In the data rows, the value 500 means zero.
Some points:
[369 670 304 592 736 401 528 515 418 549 355 414 648 494 591 343 528 457 546 414 300 501 431 507
 563 450 647 477 601 450 491 555]
[364 447 463 253 572 526 353 345 607 407 552 498 452 491 712 515 367 840 329 347 570 316 487 527
 420 505 502 609 439 364 392 404]
[404 438 620 454 481 444 538 631 504 320 503 567 600 482 473 494 384 660 521 436 384 567 460 652
 574 446 407 484 445 473 621 638]
[283 469 621 627 361 407 501 439 668 356 580 415 535 260 534 492 512 476 300 476 471 349 602 550
 239 413 475 400 319 193 520 545]
[332 550 536 441 477 323 608 537 657 457 665 742 469 655 730 554 490 525 698 539 746 617 689 486
 448 592 773 623 383 681 588 375]
[695 527 361 377 397 469 385 619 618 511 420 699 647 487 416 515 563 389 551 554 447 478 506 432
 337 458 365 567 562 678 455 599]
[408 459 541 583 641 474 521 700 402 474 477 531 320 488 560 551 257 347 461 514 330 584 473 548
 539 702 650 470 533 330 336 523]
[625 399 503 565 409 605 596 509 594 683 608 381 367 764 527 400 441 419 561 683 424 223 541 468
 550 467 649 466 431 609 441 492]
[530 414 517 417 489 573 759 511 231 344 526 353 485 395 568 617 540 426 617 366 580 450 521 457
 368 626 653 449 407 395 410 531]
[721 552 559 365 486 621 473 434 392 818 692 490 221 505 614 481 463 520 246 638 413 592 663 634
 530 449 370 450 604 551 432 160]
[333 392 620 345 449 458 571 484 533 583 630 595 443 522 547 468 694 457 717 568 404 471 573 585
 526 468 655 686 595 521 460 412]
[520 553 402 384 352 426 525 415 593 441 610 405 446 428 244 360 571 629 648 511 475 289 270 388
 648 663 618 579 389 448 430 440]
[479 471 508 439 602 434 474 615 289 526 573 442 758 351 622 691 420 358 543 439 339 578 708 378
 523 478 607 260 424 610 589 300]
[322 426 369 537 555 672 500 402 560 331 704 532 534 521 298 472 474 488 327 248 590 393 447 629
 478 465 467 531 516 526 420 445]
[334 408 229 492 664 510 635 389 435 502 253 507 460 415 539 528 437 472 289 479 534 615 496 732
 575 474 694 590 470 483 430 429]
[317 278 453 560 400 639 541 828 584 537 342 443 399 508 571 459 505 448 421 412 502 428 577 653
 365 593 456 320 740 686 256 672]
[435 327 619 345 596 474 301 513 392 600 563 730 464 375 350 448 538 226 587 533 523 529 590 438
 526 346 476 526 450 488 364 542]
[683 578 454 636 638 423 498 428 628 479 398 671 376 496 206 588 748 757 503 562 493 420 581 386
 679 568 629 485 678 490 542 598]
[486 297 686 402 402 344 332 605 370 554 431 393 392 530 532 446 591 498 471 651 384 494 633 660
 699 541 500 463 389 622 654 542]
[779 401 366 510 517 683 472 422 661 565 501 485 465 541 532 632 699 424 585 624 682 574 483 615
 376 482 751 509 461 271 530 444]
[497 700 524 484 509 501 665 542 723 515 432 534 473 585 438 495 321 470 600 512 485 497 437 653
 578 479 507 535 327 283 607 503]
[611 710 554 692 395 207 355 398 525 611 520 455 438 316 380 452 242 473 375 457 733 514 717 505
 487 648 494 462 690 540 656 694]
[644 466 607 549 568 362 381 473 368 453 487 558 601 602 578 290 627 575 544 397 573 626 347 579
 410 645 491 543 325 758 506 361]
[541 626 289 451 541 531 754 651 416 385 343 441 290 424 562 650 590 348 563 365 609 327 353 470
 357 430 478 590 617 604 665 449]
[515 513 466 377 526 333 484 353 385 639 620 553 780 695 457 557 570 573 470 457 488 502 650 349
 599 630 482 709 671 541 196 634]
[663 288 560 320 644 563 725 355 557 568 151 583 532 357 356 582 426 570 309 340 502 342 480 370
 560 491 447 534 473 698 623 627]
[685 417 381 488 422 511 614 452 493 593 337 522 751 261 522 450 369 524 586 421 637 559 535 554
 778 333 605 216 505 423 386 477]
[309 456 606 425 427 587 412 463 439 371 541 436 579 494 663 350 582 510 489 433 363 535 429 408
 481 467 644 647 499 521 655 658]
[682 550 506 531 486 247 335 608 562 445 525 406 416 542 596 496 524 460 533 317 592 453 546 498
 371 101 470 479 576 439 547 551]
[573 464 661 363 334 548 490 392 399 481 258 803 669 326 539 386 512 461 460 439 499 509 503 493
 355 469 539 427 499 567 279 389]
[361 496 342 666 588 490 303 557 409 741 434 386 565 424 403 514 578 557 472 544 635 521 541 458
 624 555 567 492 290 516 640 600]
[533 569 397 438 589 794 574 537 423 585 601 670 693 437 469 494 476 394 408 565 584 473 406 626
 455 619 451 377 309 499 766 447]
[488 406 386 350 561 390 807 507 535 433 575 378 619 309 644 516 564 616 637 603 504 475 424 339
 342 542 480 506 527 345 408 341]
[341 489 377 682 459 435 466 438 529 782 556 607 516 561 712 630 667 302 735 484 420 431 429 485
 586 393 485 392 499 349 514 508]
[443 465 357 522 457 497 426 584 655 433 380 655 494 534 350 555 720 600 463 596 799 452 650 597
 513 266 460 360 252 515 464 587]
[686 398 646 524 628 204 685 373 454 513 682 410 154 645 520 584 490 484 554 519 505 371 506 574
 627 527 348 348 554 551 681 605]
[561 415 670 587 763 408 527 441 553 474 722 622 640 622 600 385 414 545 301 321 550 351 327 309
 521 404 688 495 611 372 612 443]
[584 633 257 315 560 425 448 819 633 666 518 648 501 704 538 392 442 547 328 562 427 478 460 479
 328 663 409 666 553 507 519 545]
[271 609 416 339 691 703 651 533 756 373 501 534 537 520 537 499 443 458 420 581 546 476 738 433
 651 568 472 288 644 560 536 531]
[469 384 549 660 462 482 334 579 403 318 496 494 489 430 383 465 430 514 723 562 382 367 555 572
 090 739 444 355 704 555 559 473]
[540 489 737 526 534 639 447 420 273 327 492 589 558 846 288 656 512 664 585 358 332 639 622 720
 443 479 457 482 576 434 621 609]
[523 714 695 464 630 460 583 481 482 497 497 318 635 621 294 591 410 619 464 462 549 425 723 624
 344 660 637 334 576 422 403 523]
[550 480 455 622 352 314 550 465 426 350 548 584 288 498 345 677 495 778 343 397 501 781 433 384
 655 619 379 423 292 603 417 574]
[318 511 383 637 508 446 563 337 427 592 352 420 436 463 581 732 356 533 487 532 437 572 533 488
 564 688 509 588 608 614 448 463]
[391 616 624 509 353 302 581 455 530 593 199 594 606 638 341 558 391 462 519 465 448 485 616 500
 540 468 379 442 534 444 518 203]
[532 351 403 701 704 563 559 549 412 588 567 545 666 679 337 448 582 459 380 552 447 377 813 314
 456 394 311 661 443 474 512 445]
[565 718 388 603 499 590 492 584 481 567 846 710 744 550 604 413 676 666 608 551 536 639 346 604
 570 492 565 319 586 624 484 634]
[593 566 357 295 350 509 565 516 410 438 555 561 404 459 620 340 598 398 588 583 651 580 543 460
 623 496 437 494 694 403 620 765]
[448 588 467 493 442 410 588 604 280 572 422 493 491 456 246 422 641 519 376 655 461 614 593 338
 579 424 620 721 411 331 412 422]
[504 363 366 454 411 524 421 442 390 488 295 296 486 690 509 594 224 621 356 429 483 310 466 579
 569 429 374 401 435 493 654 362]
[565 559 548 291 607 690 363 500 510 558 511 270 512 503 336 471 406 429 540 535 488 614 443 410
 477 404 523 712 642 581 534 672]
[379 383 516 520 537 460 697 474 340 392 608 422 312 620 289 490 667 445 631 628 695 697 563 178
 361 372 349 330 463 441 552 578]
[704 246 398 554 499 271 488 430 434 626 496 447 384 475 525 162 641 447 418 516 510 466 493 738
 632 777 288 383 431 361 560 471]
[442 467 358 444 412 656 482 338 457 348 631 513 449 316 460 386 326 748 597 630 297 367 534 587
 605 426 563 411 509 683 579 442]
[625 446 412 648 335 466 291 427 637 403 506 383 525 679 587 461 396 480 545 477 591 805 370 321
 587 299 626 366 656 417 371 427]
[396 497 800 516 661 468 468 581 395 459 491 488 539 460 332 625 516 452 546 354 607 306 215 666
 568 290 577 521 541 713 418 342]
[555 728 365 523 733 512 577 447 351 278 562 454 407 408 552 486 593 458 632 471 296 456 520 618
 486 413 328 642 281 539 438 547]
[526 471 575 311 309 622 518 379 536 358 505 452 753 582 646 734 468 431 410 636 615 600 250 585
 527 500 322 496 457 489 429 453]
[496 688 478 734 554 740 461 342 537 555 398 435 538 420 515 529 362 395 616 545 363 355 548 339
 471 518 549 376 328 619 427 508]
[487 484 654 587 508 448 536 584 536 643 452 556 330 486 429 581 741 574 422 540 431 800 393 336
 473 542 502 427 681 519 498 324]
[543 561 470 750 461 459 574 641 711 454 651 442 488 278 389 532 393 592 442 534 464 421 633 663
 531 248 376 819 516 479 214 511]
[503 565 666 654 448 717 613 496 522 459 363 518 545 361 690 573 612 541 587 651 498 495 349 363
 433 525 315 617 593 536 522 629]
[410 522 610 537 489 462 779 437 390 511 426 412 598 263 409 292 352 421 458 486 692 629 431 539
 447 396 303 707 579 427 569 618]
[467 417 438 374 583 430 542 444 588 345 468 459 680 663 440 540 457 284 340 690 246 589 248 361
 347 445 501 361 329 565 579 516]
[497 634 392 520 245 677 449 458 472 501 714 473 457 505 494 499 733 455 223 408 421 480 509 367
 477 391 473 554 486 472 363 393]
[465 829 469 365 520 392 446 534 691 427 373 219 477 473 436 514 627 329 453 493 396 526 244 748
 483 436 543 405 606 433 353 431]
[583 588 429 425 574 792 494 514 463 505 444 637 294 396 272 543 353 324 691 300 485 750 532 609
 458 550 465 415 447 524 415 381]
[415 686 398 581 421 526 549 406 406 422 341 568 575 568 630 582 485 674 605 403 287 392 490 349
 464 504 542 603 527 592 661 454]
[345 522 575 431 536 565 354 610 528 676 419 421 563 531 412 488 809 504 503 447 587 385 400 556
 626 531 437 594 575 468 764 401]
[451 577 459 377 564 275 540 470 563 554 658 483 366 634 587 580 459 502 560 455 520 748 447 533
 441 638 285 244 319 639 446 530]
[642 255 452 618 500 511 380 548 700 375 478 411 493 600 457 533 613 453 473 442 300 521 517 455
 549 443 656 561 402 644 404 786]
[495 469 558 549 480 522 546 277 679 284 341 699 308 689 583 400 428 316 443 522 493 656 688 634
 305 593 647 609 667 540 673 409]
[434 311 489 646 613 395 321 505 492 725 473 452 379 445 504 510 450 590 572 546 486 635 358 486
 443 691 465 510 449 437 397 566]
[345 429 378 438 333 412 481 278 309 338 457 472 620 717 330 644 484 382 578 449 629 388 552 658
 539 659 371 545 766 328 278 539]
[493 438 413 489 434 556 622 777 446 562 510 354 625 442 492 381 378 832 397 654 326 612 456 521
 433 431 633 444 610 305 481 587]
[515 402 376 658 557 267 399 726 510 455 711 584 663 514 414 605 414 434 416 707 623 429 393 515
 494 316 512 562 546 570 751 420]
[439 609 550 598 604 480 432 730 445 371 634 576 386 414 610 550 418 418 446 526 607 566 354 599
 621 643 597 815 398 437 401 491]
[572 338 551 575 397 497 611 424 742 663 675 580 557 221 534 783 598 554 429 288 312 502 471 600
 386 625 388 480 596 609 531 374]
[484 625 564 412 480 439 456 360 546 447 638 337 465 457 540 537 572 212 496 400 396 498 695 551
 702 475 658 597 388 426 531 781]
[564 483 505 204 680 457 273 496 597 356 421 575 344 370 529 312 651 627 506 409 476 383 552 293
 542 483 642 389 475 323 410 306]
[573 668 674 636 424 414 510 479 456 357 446 552 516 514 538 310 628 367 145 929 552 346 458 448
 587 726 605 390 395 776 375 446]
[783 575 695 536 607 572 542 587 517 399 461 373 630 456 592 668 493 498 620 501 560 359 545 509
 468 540 489 527 315 428 264 551]
[459 702 562 547 543 445 537 301 593 549 380 400 504 371 431 272 421 682 614 585 395 513 553 544
 385 516 299 393 533 449 539 433]
[711 444 504 453 547 396 368 457 587 528 383 570 530 451 661 572 510 603 562 683 364 670 552 516
 628 400 346 674 491 448 519 537]
[313 504 511 575 392 465 292 490 461 616 402 738 429 598 490 394 480 515 642 477 508 446 476 319
 404 532 443 520 285 423 609 402]
Along one direction, these points spread out more than along any other. For each point below, how far along it does it lie, from 0 to 99? The average is 50, and the first point in the table lies past the average. One standard deviation of the points above along it is 16.
[532 552 492 616 336 673 532 694 715 359 562 254 614 536 465 383 476 351 463 177 504 579 543 258
 817 629 297 599 499 514 576 260] 57
[656 571 408 475 268 458 362 412 232 573 565 408 312 379 440 630 490 522 475 636 585 493 389 588
 407 355 728 613 619 712 599 468] 41
[716 489 418 377 294 492 529 481 405 606 581 618 521 490 506 542 355 385 455 225 524 371 406 393
 360 713 659 670 513 264 646 659] 56
[348 603 637 355 521 547 468 444 605 727 481 577 452 469 574 580 448 559 311 443 381 412 285 493
 428 216 492 310 466 535 479 790] 60
[601 480 511 540 378 632 564 641 404 643 501 425 435 793 619 197 466 537 631 404 525 536 488 492
 314 319 594 577 285 554 432 480] 42
[523 585 552 414 440 650 326 675 459 284 463 559 489 415 581 745 450 415 504 646 470 416 609 426
 591 519 505 501 549 341 697 467] 58
[393 431 685 401 459 640 559 587 734 749 476 355 577 508 405 651 398 651 659 565 487 470 545 470
 574 524 609 574 381 363 572 490] 58
[287 522 541 505 302 520 542 414 576 701 519 517 463 606 533 421 455 588 549 615 696 457 524 362
 435 479 488 491 362 662 475 549] 38
[546 592 542 549 692 629 171 447 363 592 553 605 378 479 655 525 513 453 410 478 627 355 556 280
 564 523 270 470 476 302 371 670] 37
[438 411 586 430 401 483 667 733 455 385 531 749 522 515 666 304 270 495 759 437 478 347 454 428
 701 421 391 441 625 574 449 503] 56
[498 428 447 464 710 585 327 491 499 508 500 304 424 423 572 505 498 637 702 705 804 566 346 422
 574 607 390 618 667 616 344 454] 43
[458 275 569 726 553 692 491 231 575 444 625 577 525 476 394 313 300 334 608 613 393 621 332 606
 501 517 517 459 634 446 603 448] 55
[493 439 490 476 498 436 388 451 515 545 563 200 570 504 587 478 654 504 418 405 669 732 792 549
 289 551 506 558 474 758 613 453] 37
[495 492 669 713 441 725 684 603 353 452 319 531 444 628 795 463 700 583 401 379 571 592 544 735
 546 541 466 390 553 362 517 483] 57
